Each run below is a few steps of one of 6 hidden systems, one row a step.
Z_233, path 1:
[[ -9  10  -3 -15  -8   1   5   3 -26 -15 -13   8  45 -13 -15   0 -45  22
  -17  27 -20  47]
 [  4   9   9  -5  37 -44  -9 -12 -18 -42  -3   2  -1   8   1  13 -32  39
    6  17 -20  35]
 [ 20 -11  26  12  21 -35  27  -9 -11 -28  -6 -41 -26  -2 -11  40  -3  32
   18   7   7  -7]
 [ 18   0  36  21 -27  12  52   0 -26   5  -5 -38  12 -23 -26  13 -10  20
   12   2  12  -8]
 [  3  23  44  15 -28  18   6  -2 -17   1   3  10  46 -25  -7 -18 -26  33
    8   1 -23  22]
 [ -8   5  42   5   8 -21 -32  -2  22 -18   4  10  19  -7  19  15 -12  46
    2  -4 -41  37]
 [-11 -26  23   2   5 -28  17   5  25  -8   2 -34 -20  -1  11  50   1  30
   -9 -16 -14  35]
 [ -5 -16   7  15 -29  12  64   0 -13   3   7 -26 -18  -9   1  22 -32   5
   -4 -20  13  36]]
Z_464, path 2:
[[ -8   3  -4 -14 -21  11  -5  -7 -32  24  67  21  15   7   7 -26  20  13
  -18  22 -10 -21]
 [-20 -17 -22   0  31 -10 -54 -19  12  -1  13  12  15   0  30  18  12  17
  -20  36 -16 -26]
 [-23 -25 -23  24  46 -28  -1  -9  21   4 -50 -40   3 -10  -1  17   4  -1
  -13   6   2   3]
 [ -6   8   7  46  13 -10  49  -9 -16  15 -26 -27  -2 -12 -17 -42 -14  -4
   14 -26  10  17]
 [ 23  36  45  27 -15  14  -2  -9 -14  -6  17  26   3  -7   4 -41 -10  13
   39 -18  -5  -9]
 [ 23  10  47 -16 -22  16 -46  13  35 -13   4  17   9  -7   8  30  20  15
   17  -1 -15 -23]
 [-15 -28   2 -25 -29  12   1  27  41  23  -9 -22  10  -5  -3  46  27  -8
  -30  -9  -8  13]
 [-39 -21 -36   4 -18  17  32   2  -2  31  20   5  -1   3  16 -14 -14 -19
  -35 -17  -1  44]]
Z_464, path 3 (8 x 22):
[[ 10  33  17 -19 -12  12 -38   4 -12 -16  -4  40  47  -9  -7 -20 -23  17
    5  22 -24  12]
 [  0   5  14 -41  18 -38 -40  25  35 -10 -10   2  -1  19 -10  14  35  10
   -6  -9 -29  21]
 [-14 -31  -4   1   1 -22  39   6  13  22  25 -38 -41  15   3  20  32  -3
  -15 -26   7   8]
 [-12 -18 -16  38 -16  27  39 -30 -31  11  37  -1 -12 -11  29  -1 -32   3
   -3   8  20 -11]
 [  6  14  -6  11   7  20 -33 -20 -14 -30 -20  31  31 -20  14   2 -50  13
    9  34  -3  -4]
 [ 13  17  12 -29  22 -30 -27  23  20 -26 -56  -5  17   2 -31  10   2   3
    6  -1 -18  26]
 [  5   2  19 -19  -6 -31  42  24   2  16  12 -29 -25  20 -29 -10  36  -2
   -1 -36  -3  24]
 [ -1  -9  10  12 -29  16  29 -16 -24  17  74   7 -24   5  23  -7   7  12
    1  -4   7 -19]]
Z_71, path 4:
[[-19  -8 -27  23   5  22  -1 -18  -4 -14 -29  14  20 -21  21   6 -62  -1
   -9  14   2  31]
 [ 12  11 -11  -2  28 -21   4   8   8 -29 -69 -13  -4   0 -24   5 -25 -16
   12  -7   8  27]
 [ 34  18  27 -23   3 -33  30  21  -8 -17  -6 -20 -34  20 -37  -1  20  -2
   26 -23   8   4]
 [ 23  14  47 -15 -29  -3   8   3 -20  -4  60   8  -9   8  -1   4  17  33
   14   0 -11 -12]
 [-11 -10  12 -13 -21  19 -34  -6  -1   1  34  18  37 -13  22  29  -4  35
  -22  35 -24  -7]
 [-34 -30 -40 -13   4   7  -9   4  13  11 -22 -11  31 -12   5  31 -10  -5
  -45  26  -9  21]
 [-22 -18 -35   8  16 -17  46   3  -4   8 -25 -27 -17   5 -10  -5 -17 -20
  -18 -19  12  43]
 [ 13  12  25  36  13 -21  39 -13 -13 -17  -3 -11 -33   2   0 -20 -25  11
   33 -32   8  23]]
Z_537, path 5:
[[-12   0  -2 -14  -3 -28  39   8 -26  29  44 -17 -11  22 -20 -33  33   5
  -17 -13  -8  16]
 [ -7  -3  26  22  -2 -13  13 -22 -18   4  67   5 -19   7  29  -8   1  39
    6  -8 -14   3]
 [ -8 -17  37  37  -8   4   9 -16   6  -6   4 -20  14 -28  23  37 -27  47
    3   4 -14  13]
 [-10  -9  12   7 -27  12  43  14   2  12 -32 -32  27 -22 -23  15 -22   5
  -15 -10  -4  41]
 [  3  15   6 -27 -35   4  42  26 -11  11  15   7  -9  15 -24 -24  -3 -16
   -5 -34  -3  50]
 [ 17   9  31 -25 -23  -7   2  11   7 -17  52  23 -39  24  17  13   5  12
   12 -27 -10  21]
 [ 12 -25  23  -8 -17   4  -1   0  16 -22  21 -13 -21  -4  22  73  -5  25
    1   9   2 -10]
 [  0 -24 -19 -17 -24  17  34   6 -21  -7 -10 -25  13 -14 -14  49 -28   2
  -24  31  17   4]]
Z_233, path 6 (8 x 22):
[[ 27  11 -13 -10  17  -6  -3  -3 -32  -9 -21 -13   9   0 -35  -6  15 -12
   12  37  25 -58]
 [ 10  17   3 -10  10  -9 -12   3 -29  15  -7 -10  40  -5 -38 -29  32   7
   -2  34  -3 -44]
 [-17   5   5   2  21 -26 -19  -6 -18  26  21  -9  36   0 -13 -33  38  27
  -15  25 -26 -19]
 [-32 -16  -1  31  34 -30  -3 -21  -1  32  24 -23   8   0  13 -21  35  26
  -16   5 -18 -11]
 [-30 -17  -1  57  22 -10  23 -21   9  37   4 -28 -10  -9  17 -28  19   2
   -3 -23   2  -6]
 [-13   5  10  51   2  11  18  -8  19  31 -11  -2 -12  -7  12 -46   7 -19
   15 -48   5   7]
 [  3  18  23  17 -13  15 -11   9  38  15  -1  26 -19   4  16 -33  14 -23
   22 -55  -3  11]
 [  4   1  13 -18 -28  19 -22  21  47   8  17  28 -28  14  22   6  25 -24
    5 -41  -5   7]]
Z_474, path 7 (8 x 22):
[[ -8 -10 -50 -16  24 -26  31   2 -14   0   5  -7 -43  30  -8 -14   5 -33
  -12 -11  20  16]
 [ 25  20  -3   1  13  -9   0 -19 -39 -21  40  24 -32  20   4 -25  -2   1
   28  11  17 -36]
 [ 27  16  24  -1   5   8 -45  -8  -1 -32 -18  17  24 -16   1  21 -12  21
   23  34  -4 -38]
 [ -3 -10 -10 -25  -1   1 -12  21  13   2 -54 -25  43 -16 -31  30   7  -5
  -23  26  -5   1]
 [-20  -7 -26 -24   1 -20  30  18 -17  37   8 -26   8  16 -34 -26  39 -14
  -32  -2  -1  10]
 [ -7   3  15  18  17 -26   3 -17 -15  20  56  -1 -18  16  12 -35  37  21
    6  -9 -11 -21]
 [  1 -13  31  47  15   2 -21 -28  16  -9   3  -9  -3 -22  33  27  -5  34
   19   9  -4 -32]
 [ -7 -19  -6  31 -11  29  22  -5   6   4 -48 -27  23 -35  -3  30 -33  -5
   -7   9  17   2]]
Z_474, path 8:
[[-11   8 -29   0  32 -29  26  -6 -42   4 -22 -19  23   2 -36 -38 -11   0
  -14  20   1  18]
 [ 20  27  28  10  29 -40  11   1 -18   0  -5 -17  -9  12 -32 -44  29  10
   29 -14  -1 -16]
 [ 27  -1  47  11  -6  -2  -7   4  19   1  -1 -24 -13  -8  -6  26  40  15
   25  -6   6 -51]
 [ -6 -28   7   5 -39  39   8   5  12  26   5 -22  24 -25   5  41  13   4
  -20  16   7 -30]
 [-41 -12 -16  12 -24  25  16  -2  -8  43  16   1  41 -15   7 -25  -6   2
  -36   3 -14  26]
 [-30   8   4  33  23 -18  -1 -11  12  19   5  11   0   3  19 -49  -2   6
    0 -34 -24  42]
 [  6  -2  12  37  25 -14   3 -12  31 -17 -18  -4 -49   4  25   4  -8  -8
   31 -40  12   6]
 [ 27  -6  -8   8 -24  37  21  -2   2 -18 -13   4 -34  -6   8  29 -26 -30
   22  -8  41 -23]]
Z_537, path 9:
[[ 27  14  48 -21 -28  -2  13  20   7 -31  -7   0  -5  -3 -13  32 -22  20
   18 -16 -10  36]
 [ 19  -6  23 -48 -33  -7  20  34   8  -8   3 -22 -10   8 -27  47  16   5
   -8  -5  -2  16]
 [  7 -16 -11 -48 -31  -2  31  15 -25   1  48  -7 -18  19 -12  31  11   3
  -23  14   7   2]
 [  0 -10 -14 -25  -4 -11  13 -11 -40 -24  52   8 -14  13  11  27 -27  26
  -15  32  -2  13]
 [  1  -8   0  -3  25 -35  14 -13 -27 -38  -2 -17  -3   0  -2  35 -39  38
   -3  26  -7  28]
 [ 10   1  10  -1  20 -40  45   3 -28 -17 -25 -44  -3  -1 -38  10 -11  20
    5   7   4  20]
 [ 21  18  28 -11  -5 -28  46   9 -41   2  17 -27  -4   9 -43 -22  16  16
   12  -5   2   1]
 [ 11  14  47 -11 -16 -19  10   1 -25   5  51  -6   9   5 -11  -6  21  44
    4   5 -23  -2]]
Z_279, path 10 (8 x 22):
[[  9  13  26   5   3  -9 -25  -5   7  16  45  17 -16  13  13 -29  48   8
   17 -13 -10 -38]
 [ -5 -22  -1  26   2  24 -26 -20  10  11   4  -7  14 -20  23  27  14   8
   -4  30   9 -62]
 [-17 -13 -32  14  -5  26  17   0  -7  18 -48 -20  40 -27 -18   1 -18 -21
  -22  20  15  -4]
 [-15  23 -15  -4   2  -1   9  14   1  19 -24  14  17   7 -19 -59  -3 -28
   -6 -29 -10  44]
 [ -1  13  12   4  17 -15 -32   1  34   6  18  28 -30  21  23 -32  32 -11
   17 -39 -13  -1]
 [ 13 -20   3  14   3  13 -19  -8  28   2   4  -8 -31  -2  22  34  29 -10
   13   0  23 -61]
 [ 13  -8 -23  -7 -26  39  19   6 -16   8 -25 -13  19 -18 -23  17  -6 -28
   -7  26  33 -39]
 [ -8  24 -27 -30 -13  13  -9  17 -17   9 -16  27  41   3 -26 -40 -11 -23
  -19  10  -9  25]]
Z_279, path 11 (8 x 22):
[[ -4   3 -13 -18 -42  45  -5  20   6  37  -3  11  32  -9 -14 -18  24 -32
  -17   4   6 -24]
 [-30  -2 -39 -14  -9  25 -34   6  17  29   7  36  23   5  17 -26   9 -30
  -28   1  -9   7]
 [-28 -17 -52   4  30  -4 -26  -5  31  11 -11  15 -21  13  26 -10  12 -37
  -17 -10   7  -1]
 [  8  -6 -41   5  27  -6   9  -4   5   0 -20  -7 -44  17  -4 -12  15 -49
   10 -11  37 -30]
 [ 32  24 -17 -16   7   5  -5   4 -20  -9 -14  12 -11  12 -29 -28  16 -36
   23  11  28 -49]
 [ 16  22  -5 -31  13  -4 -49  10  -5  -5 -15  20  31   4 -24 -17  26  -7
    3  31  -6 -38]
 [-19 -10 -20 -20  26 -22 -37   9  14  21 -17 -14  33   2 -16  -1  45   2
  -29  27 -17 -20]
 [-32 -19 -31  13  23 -18  15  -4  -6  45   4 -30   8   5 -12 -29  41  -9
  -28   4   2 -16]]
Z_71, path 12:
[[ -1 -20  10  -5 -20   8  30   8  -1 -11 -23 -35  16 -21 -12  56 -30  20
  -14  15   2  25]
 [ -1   0  18 -12 -28   1  45  19  -6  -5 -17 -21  13 -10 -24  17 -29  11
   -9 -12  -7  57]
 [  3   7  41  -9 -13 -19  16  15  11 -18  -1  -5  -2   0  -3  17 -21  30
    4 -27 -26  63]
 [  9 -12  42 -11 -12 -13   0  10  24 -26   5 -14 -12  -4  12  59  -8  35
    5  -9 -17  26]
 [ 10 -21  19 -21 -40  17  21  14   7 -13   7 -18  -2 -11   1  68 -17  17
  -12   7   1  15]
 [ -3  -8   4 -23 -44  21  31  16  -9  -9   6   2  13  -9  -4  33 -40   8
  -19   2  -6  51]
 [ -6   1   9 -18  -7 -12   9  11   4 -28  -8   8   3   1   3  23 -45  17
   -9 -10 -20  73]
 [ 10  -8  18 -17  10 -31   9   8  11 -40 -12 -15 -22   6   0  52 -24  23
    4  -5  -9  41]]

Which system made each run below?
path 13, 2 rows:
[[  8  15 -21   4   6  20 -24 -22 -33 -28  -1  39  19  -8  11 -12 -49   2
    9  36   7 -12]
 [  8  14 -29 -28  37 -24 -29   6 -12 -24 -46   5  23   6 -31  -7  -3 -10
   -4  34  -1  -3]]
 : Z_71
path 14 (2 x 22):
[[ 10  15   7 -43 -33  13 -19  16   6 -18  38  49 -14  20  16   5 -13  -4
    0 -12 -14  31]
 [  4 -20  -1 -28   6 -12 -25   5  31 -32   7   5 -32  12  25  64  -5   9
   -4   3  -6  11]]
 : Z_537
path 15, 2 rows:
[[ 18  29  18   0  -8 -14  42   2 -42   3  28   3 -13  14 -25 -50   0   2
   19 -20   4  12]
 [ 21  19  62   0 -10 -14 -15  -2   1 -13  37  10  -2   2   7   2  12  44
   24  -8 -26  -2]]
 : Z_537
path 16:
[[-19   0   4  55  26  -5   1 -36  -8  -8   3   9   0 -14  34 -21 -39  23
   12  -5  -8  19]
 [  2  10  32  42  11  -2   9  -3  22  -7 -55 -19  10 -24  -5  -5 -21   7
   24 -26  -4  22]]
 : Z_537
path 17, 2 rows:
[[ 22   8  35  32  29 -24   3  -5  13 -11 -43 -34  -7 -12 -18   3  16  12
   34  -9   8 -28]
 [ 15   9  23   6 -22  16  16  12 -10  31 -13 -26  29 -16 -37 -19  38  -6
    7   4   9 -44]]
 : Z_537
path 18 (2 x 22):
[[  4  31  25  35   2  10 -11 -21 -22  -2  13  31  24 -12  11 -51 -24  19
   23  -1 -13   0]
 [  7  12  32  16  12  -4 -31   9  47 -16 -59  -1  11 -16  -1   9  -3   2
   21 -22 -13  14]]
 : Z_474
path 19:
[[-22   4  -1  31  11  16 -38 -12  37   3 -14  34   6  -9  41 -19 -19  -6
    3 -23 -16  24]
 [ -4  -7  -4  -8  18 -17 -19  16  55 -10 -33   1 -34  13  13  17  13 -23
    4 -39  -2  25]]
 : Z_233
path 20:
[[  3 -35 -14 -11  -3   7  -6  -2  20 -13  13 -12 -34   5  24  67   7  -2
   -8  12  18 -27]
 [ -4 -21 -37  -4 -25  35  33   7 -12  11 -29 -18  17 -17 -16  23 -20 -29
  -22  18  29  -6]]
 : Z_233
path 21, 2 rows:
[[-17   1 -52  -2  29 -14   5 -18 -31  -6  24  25 -19  22  13 -34 -23 -17
  -11  10   7  16]
 [ 21  27  -1  11  44 -26 -24 -21 -21 -39  -9  24 -14  10   1 -26 -19   7
   32  12   4 -13]]
 : Z_474
path 22, 2 rows:
[[  2   1  23   4  35 -32 -37  -9   7 -26 -27 -13  25 -12  -2  29  -6  43
    4  29 -23  -1]
 [  2 -23   2 -18   0 -17  20  18   3  10 -22 -53  12  -7 -34  40  31   6
  -18  17   6 -16]]
 : Z_71
path 23 (2 x 22):
[[ 14   3  22 -31 -21   9 -41   3   8 -23  41  35   3   5  23  35  -3  26
    0  19 -19  -5]
 [-17 -37 -19 -20   1  -4  -5   0   9 -11   0 -19   5  -7  13  67 -13  19
  -33  33  -5  11]]
 : Z_279
path 24, 2 rows:
[[  7  -9  -8 -59 -26  -7  20  35   7  -8  -2 -12 -10  16 -26  38   7 -12
  -21  -3   0  32]
 [  5  -3 -25 -32 -25  10  30  -1 -48 -14  45  15  -9  14  -3  10 -31   1
  -16  24  10  15]]
 : Z_233
path 25 (2 x 22):
[[  1  16  49  12 -31  20  -4  14  31   4 -20  10  23 -20   3  -4 -14  12
   12 -32 -22  39]
 [  2  -5  29 -17 -16   4 -27  24  60  -7 -21   6  -6  -2  11  37  12  -1
    1 -30 -19  26]]
 : Z_71
path 26 (2 x 22):
[[-23  -3 -25 -21   8 -14 -18   5  19   6  33  33 -26  29  27 -17   9 -15
  -16 -23 -16  36]
 [ -2 -23  -8  27  22  -8  -4 -22  24 -16  12   0 -55   7  43  28  -8  -2
   13 -17  15  -8]]
 : Z_537
path 27 (2 x 22):
[[ -1  -7  18  24 -12  14   0 -24 -11 -25  24  14   4 -17  35  29 -50  37
    6  14  -9  15]
 [ -2  -5  13  -1  -3  -3  14  10  11 -21 -50 -22  20 -21 -15  36 -38  14
   -5   1  -8  45]]
 : Z_537
path 28, 2 rows:
[[ 14   9  28  -2 -40  10  63  13 -27  10  14 -20  -2  -4 -29  -9  -8   4
    8 -21   6  24]
 [ 17  18  44 -27 -44   6  15  16 -14  -7  45  17   2   7  -6   4  -4  25
    5 -13 -19  29]]
 : Z_537
path 29, 2 rows:
[[ -5  12 -47   1  25   4  -9 -13 -24 -19 -27  27  11   2  -2 -29 -44 -24
   -2  20  10  14]
 [ 26  22  -9 -11  48 -36 -28  -4  -4 -38 -31   8 -19  17 -16  -9   2  -9
   27  11  10 -19]]
 : Z_233
path 30 (2 x 22):
[[ 16 -15  22 -10 -26  20 -10  15  48 -15 -13  -2 -25  -5  17  59   3  -7
   10 -21   8  -3]
 [ -6 -19 -16 -18 -47  37  37  21   6  10  -7  -6   0  -8  -5  32 -20 -26
  -22 -10  15  28]]
 : Z_464
